rotation steps, each row followed by its count of steps
The counts run from 0 to 512.
[124  86 149  89 111 141 154 148 170 108 101 108 135  85 112 174 128 111
  93 118 125 125 132 141 109 162 126 147 114  79 138  61 120 149 130 136
 150] -> 193
[123 158 131 127 190 145 127 172 148 112 118 114 128  79  87 149 142 119
 112 117 114  83 129 146 188 132 117 158  89 138 124 131 148 149 183 149
 164] -> 164
[136 138 105 104 163 179  81 136 110 111  94 131 114 106 151 113 110 184
 124 113 151  96 108 142 121 133  73 134 104 101 117  98 122 152 160 169
 103] -> 407
[145  75  93 107 136 135 103 150 152 150 125 120 115  84 167 165 146 140
 130 109 137 105 109 149  73 161 111 118 107 112 141  88 161 115 172 128
 147] -> 200
[145 141  97 159 156 163 108 152 127 138 122 142 122 118 154 108 100 150
 150  88 138 177 130 141  49 157 160 106 136 136 172 133 103 121 140 134
 113] -> 249
[124 112 114 103 100 157 166 158 164 109 122 148 112 158 128 160 123 144
 206  98 139 157 139 108  85 166 132  85 147 149 157 152 132 111 114 156
 138] -> 481
[103 150 146 121 115 114  85 167 145 170  94 191 121 141 133 109 141 162
 146 124 135 117 155 142 113 119 131 108 107 192 108 146 148 109 152 137
  92] -> 99
[136 139 131 111 147 126 147 127 183 168 105 156 111 122 104 147 120 135
 156 119 146  72 150 147 200 128  97 136 111 131 108  93 163 114 107 136
 159] -> 342
[ 87 106 144 139 117 131 144 167 185 129 110 160 133 117 148 170 121 120
 189 129 161 108 139 120  58 122 152 128 126 169 143 158 119 118 143 118
 152] -> 315
[143 136 182 115 133 108 178 149 111 169  54 172 155 128 117  93 126 145
 147  99 162 127 138 162 138  93 155 131 105 126 116 119  91 115 115 130
 102] -> 119
[146 116  96 125 149 123  90 169 129 104 100 132 137 125 137 108 173 199
 110  89 142  83  96 158 133 144 146  93 114 151 141 123 139 105 139 162
 101] -> 390
[152 149 147 133 126 145 102 156 136  80  88 102 157 118 104 131 114 163
  76  93 131  85 100 150 111 133 126 144 122 123 150 133 111 162 119 169
  78] -> 398
[152 125  97  88 131 163 161 170 173 100 119 120  97  86 175 166 147 118
 151 124 150 116 137 150 106 158 127 153 132 100 143 108 142 125 166 145
 159] -> 188
[121  99 180 148 159 124 156 140 171 133  94 130 148 131  58 133 172 143
 102 102 104  98  90 147 172 101 120 112  94 131 118 108 127 126 132 140
 154] -> 156
[126 125 174 133  99 134 136 129 114 146  76  99 129 163  77 166  82 137
 160  86 128 179 112 155 152 144  99  73  94 126 110 125 129 135 140 165
 136] -> 53
[124 135 153 107  95 147 147 168 123 106  95 135 134 150  93 158  68 120
 137  89 142 168 144 120 112 187 138  93 132 131 150 140 120 168  86 170
 110] -> 66
[153 127 146 152 140 173 147 176 159  89  87  66 154 120 114 160 132 129
 146  98 151  98  82 138 117 101 153 118 132 125 153 141 140 157 149 172
 121] -> 170
[122 136 140 147 177 161  96 142 136 109  87 128 145 128 129 152 114 167
 168 129 168  94 151 121  77 153 133 114 132  88 132 110  85 156 159 135
 140] -> 8
[152 158 110 126 145 150 143  88 110 160  84 143 115 130 104 137  93 169
 162 100 122 162 176 161 105 162 104 107 113 104 116  76 108  98 139 139
 131] -> 239
[160 176 153 127 158 116 166 170 156 176  98 120 134  92 115 143 145 117
 142  94 150 108 173 153 159 137 192 111 134 124 133 116 148 129 127 143
 136] -> 351
[139 125 152 156 166 118 140 162 153 130 123 131 117 106 136 134 141 125
 143 120 129 153 146 162 107 182 166 139 108  84 140 102  69 107 189 115
 169] -> 19
[149 144 150  94 155 134 134 123 108 114  74 143 134 109 106 116 134 168
  94 114 126 106 144 165 141 149 108 145  80  78 109  95  75 139 163 155
 113] -> 409
[126 138 133 141 169 162 114 153 136  94 105 140 135 102 124 133 119 175
 149 139 135 113 182 133  72 166 142 149 111  96 131 114  72 149 163 140
 118] -> 418
[121 107 118 140 145 127 175 128 162  92 139 125 109 112 108 147 110 147
 150 115 118 162 157 167 100 167 107 182 114 124 127 115 101  95 179 105
 174] -> 23
[116 135 126 183 148 140 102 164 153 120 111  98 119 140  75 168  87 160
 183 119 125 147 132 144 130 161 152  83 113 142 155 152 141 115 152 157
 138] -> 45
[154 170 159 161 128 138 103 134 141 137  87  97 124 100  95 134  72 143
 118 102 127 163 162 170 115 167 126 153 136 101 120 110 115 136 137 152
  90] -> 231
[115 108 136 102  75 115 135 177 182 122 125 176 106 122 118 114 113 135
 115 106 115 159  99 147 158 163 111 158 122 150 138 144 175 105 108 149
 116] -> 499
[143 110 140 120 134 156 162 126 166  82 109 163 110 125 115 123 128 158
 114 126 127 143 160 158 102 160  93 175 102  83 113  78  62 130 136 134
 140] -> 421
[160 156 108 104 129 139 131 169 128 133 125 160  89 158 161 145 120 135
 182  85 149 146 114 140 171 185 116  97 121 116 146 136 146 102 132 154
 142] -> 59
[111  99 107 156 168 160  77 160 121 154 128 185 119 154 149 100 136 164
 135  90 117 167  93 112 102 144 126  90 113 131 166 108 147 108 133 137
 139] -> 262
[ 98 102 130 148 150 147 107 145 141 121 139 142 122 129 145 119 161 192
 160 113 154 128 144 152  74 164 112 111 102 128 102 151  77 116 202 129
 144] -> 431
[154 101 120  96 156 144 159 195 131 111 108 115 119  73 150 147 140 139
 127 122 162 127 108 122 162 153 167 112 122  59 143  95 146 130 150 142
 137] -> 184
[134 121 157 132 122 145 144 188 137 122 132 137 134 134 131 155 102 105
 156  72 142 173 105 112 100 195 172  90 139 118 161 155 125 154 125 163
 129] -> 477
[156 109 100 132 133 139 166 168 172 142 111 113 131  70 131 121 158 134
  92  99 114 143 118 163 104 102 169 136 127 141 182  81 159 103 129 132
 118] -> 375
[149 138 114  92 158 160 108 132 115 113  98 153 110 102 135 104 116 172
 107 108 138 103 109 162 155 150  83 158  98  70 112  80 110 140 157 149
 119] -> 408
[142 146 165 123 144 135 113 159 138  68 100 116 132 123 127 120 131 154
 118  90 163 108 119 163 113 162 115 164 133 110 111 151  73 174 163 165
 112] -> 0
[158 133 145 105 160 126 152 159 123 164 112 120 137 100 138 126  94 131
 134  50 185  93  82 148 161 136 139 105 136 126 148 132 147 149  89 143
 124] -> 349
[139 135 115 156 152 133 107 145 166 109 123 143  87 141 105 159  85 144
 174 114 114 131 116 134 176 188  93 118 118 121 154 123 148  94 126 151
 170] -> 47
[143 128 149 153  93 117  92 110 181 160  76  97 111 114 111 151 117 138
 107 124 101 138 119 191 125 154  78 150 104 114 101  86 142 119 167 138
 125] -> 218
[108 102 143  61  96 124 150 163 138 163 103 191 118 124 100 129 116 131
 109 100 107 180 164 135 138 176 122 100  91 125 124 102 132 131 118 149
 129] -> 77
[127  90 147 182 138 120 118 135 185 154 107 124 101 143 127 155 151 119
 145 107 105 166 100 158 117 149 130 131 110  99 139  84 121  93 161 105
 184] -> 31
